In the rows, zero is written as 128.
M: rows in 3 groups, each row roughly a mix of its group's directions:
M (104 x 10):
[[139 180 104 106 118 132 123 149 166 105]
 [134 144 132 153 143 181 150 143 132 171]
 [139 106 161 103 114 122  97  86 162 124]
 [130 102 137  97 116 127 112 101 104  73]
 [125 145 189 118 149 140 164 148 130 123]
 [134 165 112 116 129 133  87  89  92 138]
 [131 179 122 120 144 132 151  96 117 171]
 [134  96 148 112 150  85 149 118 132 172]
 [124 157 119 113 122  72 117 152 121  92]
 [142 102 112 106 149  88 127 145  81 110]
 [129 115 131 137 129  58 151 140 152 122]
 [122 150 155  93 118 118  99  80 137 103]
 [134  96  92 108 152 143 153 141  84 143]
 [ 92 105 130 143 144 150  92 114  81 136]
 [134  89 138 152 156 154 141 108  83 113]
 [120 167 115 138 136 193 120 119 124 116]
 [123 120 118 129 136 149 154  78 175 147]
 [115 120  80 103  99 138 146 108 157 158]
 [119 161 128 108  85 150 145 171 135 107]
 [139 187 139 155 158 150 119 127 151 135]
 [ 85 104  86 150 130 122 157 127 131  98]
 [126 110 130 144 177  91 131 152  89 122]
 [106 171 122 140 139 129 133 158 176 152]
 [ 93 110 159 170 173 137 134 127 121 122]
 [188 150 105 106 112 131 112 100 131 136]
 [145 163 106  81 109 103 111 136 141 154]
 [134 131 140 121 114  60 141 149 149 107]
 [140 102 138 118  82 122 155 157 154 160]
 [121  97 117  77 136  96 118 127  88 121]
 [122 111 122  97 160 122  99  91  89 147]
 [137 139  98 141 130 100 151 152 147 182]
 [132  70 107 104 103 122 145 128  95 122]
 [150 132 142 141  77 130 105 154 140  87]
 [116 166 116 145 158 184 135 109 132 127]
 [142 157 107 182 116 158 117 149 143 116]
 [151 166 113 113  81 144 123 122 167 135]
 [109  99 141  97 143 109 112 118 100  79]
 [154 112 112 112 119 129  94  78 144 161]
 [193 113 102 123 122 138 140 134 124  97]
 [109 163 153  97 159 146 151  97 140 106]
 [124  82 109 119  83  98 146 141 147 142]
 [126  91 137 131  77  98 126 126 135  90]
 [138 177 112 131 130 154 133 136 159 172]
 [125 133  96 136 174  98 129  90 137 157]
 [131 135 111 144 133 138 180 166 133 168]
 [147 146 177 114 118 124 163 144 165 145]
 [145 143 140 107 150 141 154  81 106  92]
 [149 142 150  99 143 166 105 102 113 165]
 [146  83 103  96  95 113 137 128  96 116]
 [ 60 119 152 146 135 115 119 146 135 143]
 [130  98 178 119 118 157 146 158 105 144]
 [ 96 128 111 136 109 138 108 178  95 102]
 [111  97 155 133 101  75 113 128 132 102]
 [134 176 125  87  85 144 139 140 132 128]
 [128 116 125 103 101 167 118 142  91  85]
 [130 154 163  92 118 120 136  84 162 133]
 [124 146 165 124 171 146 110 120  89 102]
 [146  85 122 145 123 168 151 107  91 122]
 [130 151 128  74 100 127 102 101 140 155]
 [101 183 102 130 120 124 112 148  94 138]
 [144 133  90  70  96 148 130 124 130 123]
 [118  90 138 170 162 125 149 137  95 145]
 [ 79 145 136 136 154 136 140 126  83 100]
 [134  69 146 130 133 157 110 100 127 153]
 [129 107 130  98  89  90 102 134 115  92]
 [142 131 149 110 154 150 169  78 117 122]
 [134 146  87 138 124 156 139 162  81 140]
 [121 120 165 159 168 148 120  95 101 140]
 [138 115 151  99 160 143 115  93 107 170]
 [132 124  90 142 134 137  73 117  89 125]
 [131  88 123 117 143 138 135 121  87  77]
 [132 135 102 158 150 106  80 110 111 158]
 [110 130 152 167 124 152 136 113 150 180]
 [110  72 142 164 126 136 150 121 107 150]
 [161 100 134 113  96 146 101 122 124 175]
 [164 143 106  80 108 145 116 107 113 102]
 [115 128 118 143 128 132 179 186 128 121]
 [113 122  97 119  96 189 120 112 126 120]
 [100 148 130 118 102 146 166 178 132 143]
 [107 139 135 110 172 154 127  77 119 115]
 [ 69 150 132 142 123 113 103 148 127 160]
 [159 168 119 111 120 105  98  90 145 145]
 [100 127 158 152  91 105 120 125 171 147]
 [165 126 139 103  92 146  86 131 116 157]
 [132 133 120 114 124 155 155 145  90  73]
 [ 92 132 133 128 143 139 103 112  78  91]
 [144 104 115 136 110 121 152 122 167 182]
 [ 81 139 128 154 144 127 154 158 122 168]
 [122 119 115 164 149 104 167 174 144 128]
 [110 111 142 128 112 117  69 111 149 161]
 [174 104 105 156 115 129 153 135  95 151]
 [127 114 123 123 181 160 136 119  84 112]
 [101 159 124 128 154 151 144 106  76 136]
 [149  88 120 133  85  85 112 146 135 135]
 [120 107  65 145 115 112 108 101 138 123]
 [114 110 163 175  94 126 130 110 152 151]
 [138 150 136  99  92 141 102 170  97 123]
 [127  85 105  87 109 122 135 129 102  92]
 [115 159  97 149 113 148 136 116 164  85]
 [166 129 136 105 102 115 153 140 178 109]
 [154 148 129 130  81 128 132 178 146 148]
 [138 127 130 107  95 127 141 167 144  74]
 [137 178 132 124 100 107 109 136 175 125]
 [113 103 113 168 130 106 106 168 144 160]]
one row of each group, then the others: which group is each in?
[153  90 110 155 133 128 161 172 145 132]
T
[126 152 175 120 139 120 132 171  99 101]
P
[103 137 117 119  96 126 134 154 178  92]
N

[143 181  91 130 116 118 117 142 121 166]
T
[174 106 135 126 151 137 146  79 139 146]
T
[150 126 161 109 125 112 152 105 175 158]
P
[109 123 137  88  89 107 154 135 149  93]
P
[161  89 110 150 129 143 154 129  83 115]
N
[165 156 114 128  75 143 128 118 156 143]
N
[116 159 132 166 152 103 134 168 159 137]
N
[ 99 156 117 128 128 123 129 143 117  62]
P
[ 91 102 157 174 151 135 141 128 130 154]
N
